Each path is a new rotation, seen through one point. The rows after it are directions, each followed by how far the rotation turns it, in degrees each step (0 if it stays put).
Each turn is a multiple of 5 degrees from 10 to 175, or 0.
Each row of a path follows its step; steps can be skipped.
Path 1:
step 0: [-2.22  2.21 -4.71  0.25  1.90 -0.94 -0.27 -0.44  2.47  1.82  0.55  1.22
 -0.33 -1.98  2.51 -0.65  0.30 -1.23 -1.28 -0.14  3.30  3.04  1.82 -0.13
  1.45 -1.33 -1.41  2.84  0.26 -0.85 -0.07  1.90 -1.83 -2.32  2.41  1.35
  1.50 -0.42 -1.61  0.12 -0.31  0.00  0.04 -0.18  4.22 -1.99 -0.88  1.68
 -1.33  0.22  3.88  4.40  0.06 -3.25 -1.37]
step 3: [ 1.38 -0.28 -2.90 -4.93 -0.51 -1.50  0.85  0.34 -0.01 -3.48  0.94  1.31
 -0.03 -2.07  3.08 -0.33 -0.92  1.56  0.11 -1.45 -0.55  3.83  2.78 -3.58
 -0.40  3.02  1.09  0.45 -1.51 -0.92  0.95  0.06  2.10 -1.59  3.05 -2.10
 -2.21  0.38 -0.52 -2.84  1.39 -0.30  1.04  1.76  1.42 -0.16  2.78  2.33
 -0.22  0.52  2.31 -0.31  3.35  1.11 -0.81]
step 4: [-1.55 -1.39 -2.66  1.31 -0.01 -1.06 -2.28 -0.82  2.06  1.07  0.40  4.05
 -0.11 -0.20  0.73 -0.52  2.32 -0.65 -1.95  2.64 -1.99 -0.88 -2.34 -3.03
 -0.61 -0.22 -2.41 -0.32  2.24 -0.70  2.70  0.43  2.60  2.04  2.75 -0.82
 -1.23 -2.56 -1.93  2.12  0.53 -2.06  2.41 -3.56  1.37  1.64 -1.00 -0.56
  3.03  2.01 -0.77 -0.95 -2.19  0.42 -3.73]
step 5: [ 0.33  0.90  0.74  1.42  1.41 -2.98  0.98 -2.58 -0.99  4.24  1.67  1.00
 -2.44  3.55 -1.31  5.07 -0.39 -0.28 -0.17 -0.32  0.95  2.01  3.71 -0.74
 -2.74 -0.30 -1.44 -1.22 -1.87 -0.63  1.62 -1.18 -0.37  2.82 -0.89  2.18
  1.22 -0.92 -0.33 -1.30 -0.77 -0.44 -1.99  0.33  1.33 -0.86 -0.13 -1.27
 -1.69  5.08  1.60  2.08 -0.30 -2.01  0.72]
step 6: [ 2.78  0.21  0.86 -1.14  0.73 -0.91  0.45 -1.35 -0.11 -1.03 -0.24  0.77
  2.03  5.63  0.57 -0.72 -2.76 -0.77  1.79  1.93 -0.97  0.97  0.10 -1.73
 -0.76  0.75  1.81  3.08 -0.43 -3.77  0.13  2.02  0.91 -0.02  2.33 -3.37
  1.59 -0.14  3.37  1.80  0.70  1.41 -1.91  3.81  0.60 -1.01  0.97 -2.50
  0.58 -0.32 -1.83 -2.05  3.06  3.30 -0.71]
step 7: [-3.27  1.99  0.33  1.71 -2.19  0.90 -1.58  2.87  2.69 -1.64  2.63  1.47
 -0.05 -1.34 -0.37  0.70  2.90  0.54  0.03  0.28 -0.71  1.54  2.27 -0.22
 -0.10 -0.90 -1.12  1.11  1.50 -0.26 -2.21  0.11 -0.44  4.22  2.79 -3.68
 -0.05  0.99  1.56  0.11  1.83  1.30  3.38 -2.46  0.94 -1.07  0.65 -1.60
 -1.33 -1.04  0.57  4.68  1.30  3.41 -2.19]
step 9: [ 0.79 -0.12  2.06  2.11  1.11 -0.83 -3.86  0.51 -0.87 -1.66 -0.15  0.05
 -0.57  2.81  1.14 -1.50 -0.22 -1.17 -0.77 -0.83 -0.56  0.60 -1.46 -1.65
  1.09  2.55  3.10 -1.76  3.37  0.83  4.65  0.41  0.60  2.55 -0.83 -1.52
  1.58  0.02  0.84  3.06  0.63  0.54 -3.78 -1.06 -0.04  0.21 -4.72 -1.19
 -0.16  4.32 -0.65 -0.83 -0.80  2.26  2.52]
step 10: [-2.26  0.68  2.25  0.75  0.53 -0.85  0.06  1.26  0.86  0.35  2.15  0.79
  1.19  0.80  0.23 -1.34 -2.57 -1.17  2.90 -0.76  1.81  4.71  1.84  0.48
  0.37  1.18 -3.16  2.02  1.04  1.26  0.36 -0.08 -0.48  0.14 -3.47 -1.35
 -0.94 -1.21 -2.45  0.12  5.06  3.98 -0.49  2.29  1.15 -1.20  2.01 -1.14
 -3.09  0.70  3.18  0.39  2.56 -1.22 -2.07]
step 11: [ 1.55 -1.80 -0.98 -0.40 -1.78 -1.33 -2.37 -0.52  2.83 -2.16  1.34  2.22
 -0.81 -0.83 -0.04 -2.77 -1.36 -0.05 -0.87  3.52  0.72  3.20 -0.80  1.89
 -0.36 -4.98  1.83  2.97 -0.96  0.30  1.65 -1.23 -1.05 -1.41  2.36  0.02
 -1.95  0.57  1.84 -2.44 -0.31  3.89 -0.35 -1.41  0.83 -1.75  1.76 -0.79
  4.83 -0.20 -1.29 -1.60 -1.76  1.00 -1.36]
Directions:
[-0.04  0.37  0.41  0.53  0.66 -0.79  0.24  0.57  0.64 -0.01  0.03  0.14
 -1.31 -0.05 -0.46 -0.45 -0.38 -0.32 -0.09  0.01 -0.33 -1.06  0.24 -0.46
  0.11 -0.44  0.25 -0.61  0.32 -0.65 -0.10 -0.27 -0.48 -0.16  0.50  0.31
  0.53 -0.46  0.02 -0.51  0.50 -0.72 -0.19  0.56  0.46  0.97 -0.30  0.35
  0.29  0.12  0.37  0.16 -1.65 -0.35  0.19]  95
[ 0.21  0.38 -0.53  1.02  0.22 -0.32  0.77 -0.02 -0.69 -0.15  0.72 -0.61
  0.33 -0.28  0.00  0.61 -0.48 -0.18  0.67  0.89  0.75 -0.54  0.09  0.60
  0.06 -0.45  0.62 -0.27  0.20  0.07  0.41 -0.60  0.26  0.81 -0.35  0.49
 -0.03 -0.12 -0.21  0.05 -0.71 -0.54  0.46 -0.48 -0.02 -0.40 -0.56  1.13
  0.87  0.84 -0.28 -0.17  0.21  0.22 -0.78]  100
[ 0.63 -0.20 -0.13  0.20  0.24 -0.82 -0.18 -0.40 -0.32 -0.22 -0.14 -0.11
 -0.37  0.65  0.65 -0.20 -0.24  0.31 -0.30 -0.48 -0.03  0.73  0.37  0.06
  0.74  0.65  0.27 -0.47 -0.07 -0.34 -0.60 -1.12 -0.03 -1.19 -0.32  1.49
  0.03 -0.19  0.12  0.03  0.17 -0.03  0.36  0.55 -0.21  0.04  0.99 -0.21
  0.65 -0.33 -0.50  0.56  0.47  0.33 -1.03]  145
[ 0.53 -0.49  0.21  0.27  0.77  0.44  0.46 -0.76  0.44  0.03 -0.38  0.82
  0.16  0.00 -0.17 -0.81 -0.11  0.02  0.30 -0.13 -0.20  0.29  1.27  1.29
  0.21 -0.10 -0.07 -0.50 -0.89 -0.73  0.03  0.26  0.33 -0.14  0.92  0.03
 -0.88 -0.14 -0.35 -0.19 -0.03  0.10  0.06  0.51 -0.48 -0.19 -0.08  1.05
 -0.26  0.24  0.37 -1.03  0.33  0.27  0.56]  145
[-0.15  0.01  0.88 -0.67  0.54 -0.12 -0.36  0.31  0.03  0.46  0.61 -0.38
 -0.02 -0.26 -0.11 -0.72 -0.06  0.26  0.12  0.60  0.61 -0.31 -0.43  0.70
 -0.33  0.90 -0.71  0.21 -0.80  0.33 -0.68 -0.89  1.14  1.10  0.47  0.71
 -0.17 -0.62  0.30  0.47 -0.02  0.06  0.27 -0.09 -0.48  0.22 -0.14 -0.75
  0.00 -0.15  1.10  0.32 -0.36  0.04 -0.20]  130
[ 0.22 -0.76  0.20  0.36 -0.29  0.61 -0.38 -0.23 -0.33  0.92 -0.02  0.53
 -0.34  0.15 -0.79  0.34  1.17  0.53 -0.41  0.44  0.37 -0.09  0.50  0.38
 -0.40 -0.02 -0.14  0.67  0.19  0.27  0.75 -0.25 -0.15  0.25 -0.62  0.42
 -0.20 -0.04 -0.46 -1.29 -0.16  0.49  1.08  0.43 -0.01  0.02  0.32 -0.31
  0.69 -0.30 -0.64 -0.01 -1.22  0.42  0.21]  110
[-0.18 -0.06 -1.01 -0.17  0.08 -0.58 -1.15 -1.07 -0.29  0.35 -0.07  0.16
  0.38 -0.89 -0.51  0.70  0.63 -0.37  0.54 -0.45 -0.62  0.51 -0.07  0.13
  0.21 -0.33  0.60 -1.15 -0.11 -0.37 -0.34 -0.12 -0.16  0.28  0.11  0.34
  0.47 -0.89 -0.39  0.39 -0.80  0.39 -0.06 -0.31  0.37  0.01 -0.63 -0.71
  0.34 -0.70  0.62 -0.39 -0.42 -0.22  0.27]  95
